In the data rows, the value 128 means zero.
Here is a table of points, one per row:
[180, 128, 114, 151, 23, 124, 98, 114, 58, 148, 163, 109, 130, 131, 107, 243, 122, 177, 124, 187, 149, 203, 114, 135, 99, 103, 144, 155, 85, 142, 124, 100]
[125, 142, 189, 91, 84, 67, 136, 118, 180, 179, 153, 187, 178, 115, 122, 131, 134, 107, 60, 111, 163, 170, 91, 127, 159, 155, 190, 170, 90, 168, 56, 88]
[100, 70, 56, 182, 92, 94, 153, 166, 89, 78, 158, 120, 161, 138, 75, 124, 88, 146, 98, 118, 148, 94, 152, 216, 122, 155, 86, 123, 82, 126, 73, 173]
[130, 122, 136, 148, 48, 72, 112, 98, 71, 123, 60, 171, 165, 158, 159, 108, 101, 165, 91, 155, 69, 129, 89, 48, 72, 130, 46, 177, 113, 124, 162, 126]
[97, 175, 66, 149, 193, 94, 138, 134, 129, 134, 116, 158, 99, 119, 136, 127, 80, 164, 222, 71, 160, 243, 171, 53, 79, 177, 135, 106, 139, 137, 43, 140]
[189, 163, 157, 89, 99, 89, 43, 65, 122, 150, 163, 220, 148, 190, 97, 78, 160, 105, 255, 123, 101, 140, 145, 200, 182, 91, 159, 157, 78, 164, 175, 100]
[123, 134, 168, 126, 211, 143, 150, 184, 146, 114, 117, 137, 161, 80, 91, 111, 105, 130, 151, 120, 130, 93, 105, 38, 82, 149, 150, 122, 107, 70, 135, 89]
[110, 74, 55, 143, 141, 123, 72, 87, 140, 149, 118, 111, 79, 134, 156, 143, 168, 79, 169, 101, 107, 133, 118, 81, 191, 138, 184, 110, 86, 128, 106, 218]
[201, 95, 109, 89, 124, 151, 174, 141, 135, 157, 175, 71, 152, 153, 148, 203, 75, 134, 102, 156, 147, 163, 180, 162, 179, 96, 134, 170, 125, 131, 123, 169]
[164, 18, 128, 81, 133, 86, 198, 68, 77, 26, 157, 177, 140, 107, 107, 99, 83, 137, 112, 100, 80, 106, 176, 120, 84, 188, 90, 151, 116, 122, 154, 191]
[155, 95, 168, 151, 145, 115, 140, 164, 108, 153, 88, 97, 163, 92, 134, 127, 152, 96, 132, 180, 148, 127, 185, 137, 135, 107, 96, 174, 133, 143, 106, 117]
[200, 133, 165, 163, 112, 193, 153, 109, 100, 63, 86, 129, 57, 98, 110, 126, 110, 79, 160, 133, 105, 96, 141, 77, 63, 138, 171, 112, 117, 128, 137, 40]
[107, 111, 123, 114, 125, 206, 163, 255, 101, 72, 114, 147, 142, 135, 130, 180, 140, 132, 147, 114, 71, 111, 149, 178, 82, 110, 135, 141, 177, 147, 132, 62]
[127, 173, 176, 158, 99, 123, 105, 144, 92, 221, 166, 164, 102, 73, 167, 138, 142, 116, 130, 136, 165, 103, 148, 110, 97, 67, 121, 46, 123, 144, 159, 171]
[141, 136, 119, 125, 127, 95, 133, 88, 104, 84, 152, 62, 169, 107, 111, 50, 63, 109, 147, 183, 160, 125, 57, 98, 136, 67, 175, 113, 141, 164, 157, 78]
[130, 120, 156, 104, 172, 135, 97, 111, 158, 20, 141, 113, 127, 162, 147, 22, 102, 49, 144, 117, 153, 119, 127, 123, 104, 128, 141, 145, 114, 135, 161, 99]
[130, 187, 84, 118, 84, 108, 180, 146, 166, 149, 78, 113, 187, 164, 162, 185, 198, 123, 83, 89, 136, 112, 111, 161, 149, 162, 124, 76, 140, 176, 129, 111]
[148, 119, 100, 116, 93, 156, 193, 129, 135, 109, 176, 173, 154, 117, 148, 103, 160, 144, 179, 173, 126, 56, 109, 124, 116, 108, 67, 101, 123, 84, 121, 189]
[177, 144, 114, 146, 143, 59, 111, 133, 154, 107, 157, 94, 63, 165, 118, 144, 137, 112, 146, 92, 85, 142, 151, 81, 139, 90, 161, 136, 136, 127, 123, 237]
[154, 148, 101, 101, 120, 86, 118, 64, 184, 206, 125, 140, 140, 130, 153, 26, 81, 125, 58, 144, 177, 113, 77, 104, 93, 114, 171, 129, 188, 86, 126, 137]
[68, 134, 172, 70, 46, 88, 166, 206, 204, 151, 95, 121, 154, 94, 100, 103, 151, 104, 139, 140, 108, 146, 134, 113, 173, 129, 222, 134, 108, 116, 212, 138]
[34, 162, 159, 150, 153, 126, 93, 154, 134, 174, 141, 106, 171, 158, 118, 141, 114, 79, 151, 190, 186, 238, 132, 143, 194, 87, 39, 94, 143, 102, 110, 168]
[119, 140, 196, 174, 238, 206, 176, 91, 143, 68, 120, 169, 141, 97, 116, 142, 71, 143, 146, 92, 112, 67, 169, 199, 118, 61, 181, 122, 146, 65, 93, 59]
[177, 79, 74, 87, 129, 83, 80, 132, 111, 116, 111, 88, 54, 206, 120, 132, 144, 130, 143, 130, 125, 149, 109, 61, 146, 162, 121, 126, 194, 139, 118, 125]
[115, 91, 103, 140, 130, 177, 105, 108, 127, 148, 118, 118, 103, 132, 91, 170, 146, 122, 160, 66, 132, 134, 141, 64, 136, 75, 133, 181, 184, 127, 148, 220]
[109, 72, 60, 208, 205, 173, 143, 204, 79, 71, 91, 159, 66, 148, 127, 163, 88, 115, 209, 96, 66, 126, 72, 150, 145, 128, 129, 152, 122, 89, 106, 109]
[153, 145, 192, 159, 102, 102, 120, 135, 93, 119, 118, 113, 131, 174, 141, 76, 152, 193, 129, 143, 179, 113, 144, 159, 121, 139, 150, 158, 167, 138, 107, 101]
[18, 82, 116, 89, 210, 190, 167, 154, 61, 75, 116, 171, 86, 109, 198, 173, 101, 152, 154, 158, 201, 45, 150, 195, 150, 110, 106, 98, 169, 114, 165, 132]
[139, 151, 56, 136, 155, 189, 179, 131, 192, 108, 69, 188, 170, 147, 79, 165, 179, 157, 108, 123, 90, 189, 125, 167, 159, 105, 91, 150, 111, 171, 102, 73]
[229, 169, 233, 81, 130, 141, 115, 34, 61, 170, 120, 99, 140, 58, 142, 149, 153, 155, 162, 125, 81, 135, 89, 123, 106, 179, 150, 117, 183, 145, 127, 89]
[110, 82, 121, 175, 168, 172, 153, 173, 122, 120, 80, 137, 164, 96, 133, 145, 173, 122, 145, 117, 100, 154, 75, 124, 165, 180, 152, 133, 157, 110, 175, 82]
[82, 149, 120, 175, 154, 200, 131, 165, 99, 133, 159, 142, 62, 143, 109, 228, 115, 158, 103, 129, 173, 117, 122, 161, 123, 118, 65, 141, 131, 97, 136, 71]
[96, 151, 129, 177, 192, 22, 111, 96, 82, 114, 98, 110, 111, 158, 99, 111, 152, 89, 150, 155, 62, 69, 164, 192, 170, 118, 129, 144, 109, 73, 129, 172]
[77, 130, 135, 132, 44, 147, 72, 69, 149, 138, 176, 164, 72, 148, 119, 160, 160, 145, 107, 134, 157, 210, 85, 90, 217, 142, 108, 87, 136, 144, 130, 138]
[177, 178, 115, 140, 92, 129, 107, 149, 157, 137, 130, 65, 114, 127, 202, 115, 114, 127, 96, 93, 91, 149, 108, 26, 171, 86, 170, 125, 94, 138, 140, 226]
[121, 65, 205, 74, 174, 120, 90, 148, 86, 90, 131, 107, 183, 82, 139, 123, 135, 105, 126, 110, 113, 110, 119, 113, 170, 153, 105, 123, 130, 85, 130, 98]
[164, 98, 154, 67, 124, 131, 149, 194, 81, 198, 76, 154, 181, 158, 163, 5, 148, 129, 174, 121, 17, 98, 83, 156, 144, 27, 52, 75, 164, 130, 81, 124]
[121, 175, 121, 104, 169, 98, 82, 85, 77, 80, 149, 90, 184, 136, 131, 119, 134, 128, 82, 91, 98, 78, 167, 44, 120, 113, 117, 74, 129, 165, 167, 68]
[127, 92, 33, 193, 102, 149, 122, 110, 104, 211, 152, 127, 112, 111, 196, 103, 166, 101, 132, 210, 123, 176, 250, 135, 54, 209, 132, 116, 129, 85, 99, 146]
[146, 72, 97, 160, 85, 106, 175, 96, 171, 146, 157, 101, 75, 125, 154, 166, 141, 147, 130, 123, 187, 168, 162, 188, 130, 118, 49, 127, 89, 68, 163, 50]
[156, 87, 127, 2, 110, 143, 47, 31, 166, 130, 155, 151, 143, 65, 97, 144, 139, 116, 179, 149, 95, 96, 110, 119, 115, 114, 141, 129, 119, 175, 110, 83]
[151, 178, 188, 131, 56, 25, 123, 138, 174, 79, 107, 158, 150, 90, 151, 83, 149, 154, 43, 135, 160, 121, 112, 107, 204, 84, 194, 81, 151, 131, 134, 213]
[112, 141, 137, 132, 14, 171, 133, 106, 108, 168, 97, 114, 21, 119, 132, 154, 138, 159, 130, 87, 178, 166, 90, 129, 68, 123, 125, 152, 141, 135, 100, 116]
[91, 154, 74, 145, 149, 95, 156, 161, 163, 126, 243, 109, 149, 157, 131, 123, 128, 112, 89, 130, 129, 132, 120, 196, 103, 235, 138, 94, 150, 130, 164, 236]
[136, 149, 127, 169, 66, 179, 96, 100, 83, 212, 151, 188, 86, 150, 79, 144, 121, 102, 37, 177, 116, 130, 166, 101, 209, 128, 105, 91, 168, 104, 139, 152]
[131, 166, 81, 88, 120, 145, 110, 181, 151, 52, 96, 106, 155, 145, 109, 123, 175, 156, 114, 133, 151, 66, 108, 79, 159, 125, 163, 148, 143, 102, 58, 118]
[107, 167, 135, 160, 133, 132, 177, 137, 163, 149, 93, 138, 178, 177, 95, 122, 177, 58, 54, 140, 203, 126, 116, 153, 161, 171, 115, 133, 109, 149, 104, 172]
[108, 95, 104, 55, 213, 47, 143, 124, 66, 141, 97, 170, 129, 149, 137, 91, 138, 136, 89, 86, 119, 115, 139, 153, 99, 102, 175, 145, 101, 132, 152, 140]
[130, 194, 129, 131, 133, 179, 175, 148, 103, 145, 145, 146, 96, 196, 107, 208, 165, 169, 149, 119, 152, 148, 106, 151, 92, 155, 218, 171, 81, 123, 128, 67]
[61, 132, 119, 137, 142, 114, 207, 109, 148, 169, 179, 123, 120, 142, 149, 123, 141, 107, 147, 125, 154, 121, 111, 89, 105, 69, 108, 161, 37, 169, 118, 134]
These points spread out most along one direction. Take the direction at right angles to it along which they spread out most. Go by this last direction. For each point below, how far along it does it lie, from 0 to 99? The average is 50, and the first point in the table lies past the average. One standard deviation of the points above along it is 16.
[60, 62, 152, 123, 141, 236, 89, 120, 143, 116, 52, 73, 111, 124, 130, 113, 197, 200, 118, 89, 120, 212, 99, 245, 59, 173, 132, 65, 94, 141, 66, 179] -> 64
[147, 107, 164, 94, 31, 54, 15, 81, 255, 188, 143, 130, 201, 126, 111, 124, 46, 109, 136, 84, 137, 106, 166, 92, 46, 94, 179, 127, 126, 127, 138, 144] -> 34
[96, 100, 117, 150, 167, 143, 159, 149, 190, 99, 149, 125, 115, 101, 128, 74, 92, 157, 112, 164, 127, 44, 174, 140, 216, 198, 108, 113, 108, 160, 167, 143] -> 47
[138, 214, 143, 95, 119, 135, 148, 118, 152, 106, 104, 74, 174, 100, 112, 91, 59, 115, 198, 114, 79, 80, 161, 139, 182, 213, 117, 160, 127, 90, 140, 87] -> 33
[104, 124, 72, 156, 165, 130, 152, 191, 134, 150, 120, 3, 51, 74, 134, 220, 69, 99, 7, 167, 123, 149, 127, 105, 70, 118, 91, 73, 154, 131, 126, 108] -> 73
[121, 168, 147, 122, 138, 171, 122, 86, 133, 56, 137, 157, 128, 53, 138, 87, 137, 14, 114, 104, 110, 116, 120, 154, 87, 103, 94, 177, 200, 141, 135, 102] -> 34
[84, 135, 157, 153, 119, 197, 172, 120, 187, 147, 116, 102, 192, 187, 97, 115, 145, 172, 85, 157, 135, 145, 137, 139, 132, 124, 166, 137, 125, 118, 132, 119] -> 58
[215, 117, 106, 68, 135, 132, 75, 129, 94, 91, 85, 124, 155, 116, 86, 92, 94, 127, 148, 136, 241, 144, 149, 186, 112, 142, 132, 108, 113, 142, 173, 178] -> 42
[76, 102, 121, 166, 85, 91, 140, 104, 154, 183, 187, 74, 126, 93, 158, 132, 125, 122, 147, 125, 149, 101, 128, 80, 141, 136, 81, 131, 109, 232, 85, 155] -> 60
[110, 175, 70, 123, 237, 111, 104, 124, 112, 99, 137, 193, 96, 120, 140, 119, 108, 197, 126, 161, 78, 105, 114, 144, 100, 132, 100, 180, 121, 89, 120, 80] -> 44
[208, 129, 229, 151, 183, 107, 97, 173, 145, 124, 76, 148, 131, 157, 146, 209, 100, 123, 191, 148, 86, 99, 65, 155, 51, 162, 97, 99, 133, 151, 147, 104] -> 38
[122, 134, 163, 151, 108, 132, 90, 141, 125, 201, 197, 108, 38, 119, 113, 87, 155, 202, 49, 63, 113, 164, 121, 106, 151, 128, 75, 168, 117, 120, 159, 80] -> 61
